Here are some points, each followed by its number:
[ 23 -51   1 -26  -8   6   6  -7 -33 -42  -2  14 -30   4  27 -91  -4 101
  45 -77 -17  41 -89 -70 -13  13  62 -32 -12  29   6  -3  23 -17  27 -87
 -87 -86 -87 -83 -86 -89 -83 -86 -70 -74] 0
[ 26 -52   9 -20  61 -23  41 -73  32   2 -10 -50 -42  13  29 -78  -5 111
  -5 -39  -7   7 -91 -47   7  17   1 -31   8   9   8   4  33   9  34  -1
   9   3  23   1  19  15  19  27  16  21] 1
[   0   13 -102  106  -65   38 -127   -4  -19  -74  -65  -71  -47   14
   24  -72   27  127  -34  -15    3    4  -71  -68   19  -20  -29   -5
   11   15   -7  -16  -90  -81  -91  -87  -87  -86  -87  -83  -86  -89
  -83  -86  -70  -74] 2
[ 72 -28 -82 -43 -10 -38  36  17  10  14 -25 -41 -37  10   9 -88 -38  82
  18 -66 -30  46 -42 -56   7 -16 -10  21  35   0  11 -13  17  12  12 -22
  29  15  29  23  21  36  12 -10  42  21] 3
[ 47   6 -37   7  -2  24 -20  31  -7   3   0 -29   3   2 -17 -33 -12  91
 -24 -22 -22 -26 -33 -46   7  13  -6  29   5 -46  -1  26 -14  27   8  13
  26  17  20  41  36  19  54  27  21  68] 4
[ 33  35  17 -46  17 -30  -2  -8 -23  33  10  -1  15  -6 -23  13  -9 -28
  -8  23   0 -17  37  41   3   6 -26  -2   5   8   3   7  31  19   2  10
  35  -2  66 -83 -86 -89 -83 -86 -70 -74] 5
[ 17 119 124 -65 -42 -82 -89  17 -48 -12  -1 -26   3  -8 -13 -59   8  74
 -56  15 -23 -27  -1  -8  18  -7 -45  34   9  -3 -17  -4  21  17  -5  20
  41  32  30   7  15  23  34  25  24  19] 6
[  93 -127   41  -46  -28 -105   17  -18   -1  -48  -11  107  -36   15
   29  -88    2  110   54  -87  -10   63  -67  -68   -3   16   26    2
    2  -10   24  -21   22   -7   27    0   15    1   11   28   12   32
   63   45   45   51] 7
[  50  -22   -7  -19   56   40   28  -12  -24   61    0   29   24   31
  -47  -66   32  127  -34   44   -6  -48  -50 -125    9   -3   20  -35
  -21   22  -15   81  -69   41  -15   78   25   19   -3    8   27   45
    1  -17   41   49] 8
Which three points above are nearest to each new point by angle, seen from the average point of the numbered points? Their numbers follow each, nearest first.
[  27 -100  -65   25   31   35  -20   49  -11  127   67   21   25  -14
    2   87   20 -127   11   20   24   28   50   73  -12   -4    4    5
   11   12   24   -3   27    0   14  -13   13    6   20   27   30   18
   26   11   56  -74] 5 4 3
[ 10 -16 -28 -16   0   4  -3  -7 -26  -3  11  -5   9  10 -51 -48 -20  69
 -15  12 -20 -25 -19 -32 -14  23  51 -58 -30  39  10   7   1  -8  30  39
   6  20  -8  -1  26   8  14  16  13  31] 8 4 1
[   3   19  -10   37   18  -17   37    2  -25  -30   13    6    8  -26
   32  103    2 -127  -11    8   36   21   51   51  -12  -12   10   31
   -7   -6  -28    2   18   -1   11   38   23   29   25   44    4   15
   15   48   27   26] 5 4 6
[ 50 -72  -5  -2  15 -97  46  -3  -9 -24  24  87 -44  18  13 -71  10  81
  45 -69 -22  66 -61 -47   5   2  25  12   1   2  24   2  22 -81 -91 -87
 -87 -86 -87 -83 -86 -89 -83 -86 -70 -74] 0 2 5
[-52  23  64  43  23  57  -9 -16  81 107   3  45   2 -21 -12  20  -2 -55
   1  40  -5 -18  56  61  16 -20 -19  23   0  -6 -39  -3  22  19   6  19
  22  29  23  13  23  28  11  11  26  20] 5 4 6
[-25 -71  94 -52   4 -38  44  40  64 -19 -71  30  12  -3 -25 -37  -6  47
 -37  23 -30 -30  22  12  23 -18 -42  27   9   4 -11  -8  18  23   1   6
  28  35  32   7  19  14  20  19  19   9] 6 4 5
[-84  56 -30  22  16  39  18 -48 -49 -55 -62 112   9 -16 -20  30 -24 -47
   8  28 -19 -24  41  35  29   0  -8 -68  19  33  26  33 -40  18   2 -87
 -87 -86 -87 -83 -86 -89 -83 -86 -70 -74] 5 0 2
[ -63   58  -60  -75   53   -1  -40   98   10 -124  -45   75   11  -13
  -11   58   10 -118   16   31    3   14   74   67   -3    0  -19    5
   11   11   -4   39  -18    8   -5   35   36   33   35   19   17   30
   10   16   23   29] 5 6 4
[ -4 -13 -41 -13   1   0 -17  -6 -12   6   6 -13  31 -12 -13  21 -12 -75
  19  13   7   6  62  74 -15  10   0  -3   3  -1  26   5  32   9  17  18
  13  -7  19   3  22  19  32  34  11  24] 5 4 6
[  -1   -3  -24    2   -5   16   11  -15  -16   -2    3   -2   14   -8
   10   99   18 -127  -11   17   48   26   51   62    7   -8    6    6
    9   12   20   -3   31    1   25   -2   19   -2   34  -83  -86  -89
  -83  -86  -70  -74] 5 0 2
[   4   -8  -22  -16   -2    8  -24    4    6   23    3   -7   25    6
   23  124   21 -127    7   -6   84   21   52   64  -13   23   -9  -55
    3    3   28   90  -72   28   10   40    9   -5   25   26   15   32
   30   12   24   35] 5 4 6
[-22 -67  97 -74  -1 -34  26  57  42  -6 -55  47  26   2   7   3  -8 -16
   1  36   9 -26  21  32   8  -5 -42  31   8  -7   3 -32  34  10   5 -14
  27  19  13  17  34   7  38  20  30  29] 6 5 4
[-12   4  -4 -17   1   4  -7  -2  -8  17  22  -2  -2 -15 -16  17 -24 -46
  13  28 -22 -26  31  32  16  -3 -10  -5  22  12  24 -19  16  14   1 -11
  12  30  10   7  19  15   5 -18  27  27] 5 4 6
[  2   2 -15  -4  -4  10  -6  -6 -24  12   2  -8  14  -4 -20  32 -12 -59
  -8   3  17 -22  32  38 -13   3  25  -3  -5  20   0 -10  37  11  23  21
   9   8  23   7  11  17  18  24  18  29] 5 4 6
[  12  -22  -17   -3   15   10    1   -2   -4    0  -18  -14  -40   -1
   20  -45    5   78   12  -34  -31    9  -99  -84  -51   60  127 -111
 -104   40  -42  100  -69  -26   17  127   24   19   28   19   18   31
   19    8  -70  -74] 8 1 4
[  54   26  -44   11   -8  -11   23    2  -78   35   27   13  -34    3
   26  -20   14   65   30  -24  -44    4 -127 -110  -97  -97  -97  -96
  -95  -95 -100 -100  -90  -81  -91  -87  -87  -86  -87  -83  -86  -89
  -83  -86  -70  -74] 2 0 5
[ -53   18   54   26  -14   52  -14    2   -2   12   36  -17   30    5
    3  108    5 -127  -10   -4   71   21   64   69  -12    5   21    8
   -8    7    3   -3   26    0   20   32   -6   -4   -5   -6   25   25
    9   47    5   25] 5 6 4
[  62   -4   -7   51    6    9   62  -33  -14  -20  -21   70   -7  -12
   23   88    6 -120  -30  -14   24   10   26   31    0  -17    6   25
    7    9  -32   -1   12    6    0   32   31   42   25   21   20   14
   -4   34   14   36] 5 4 6
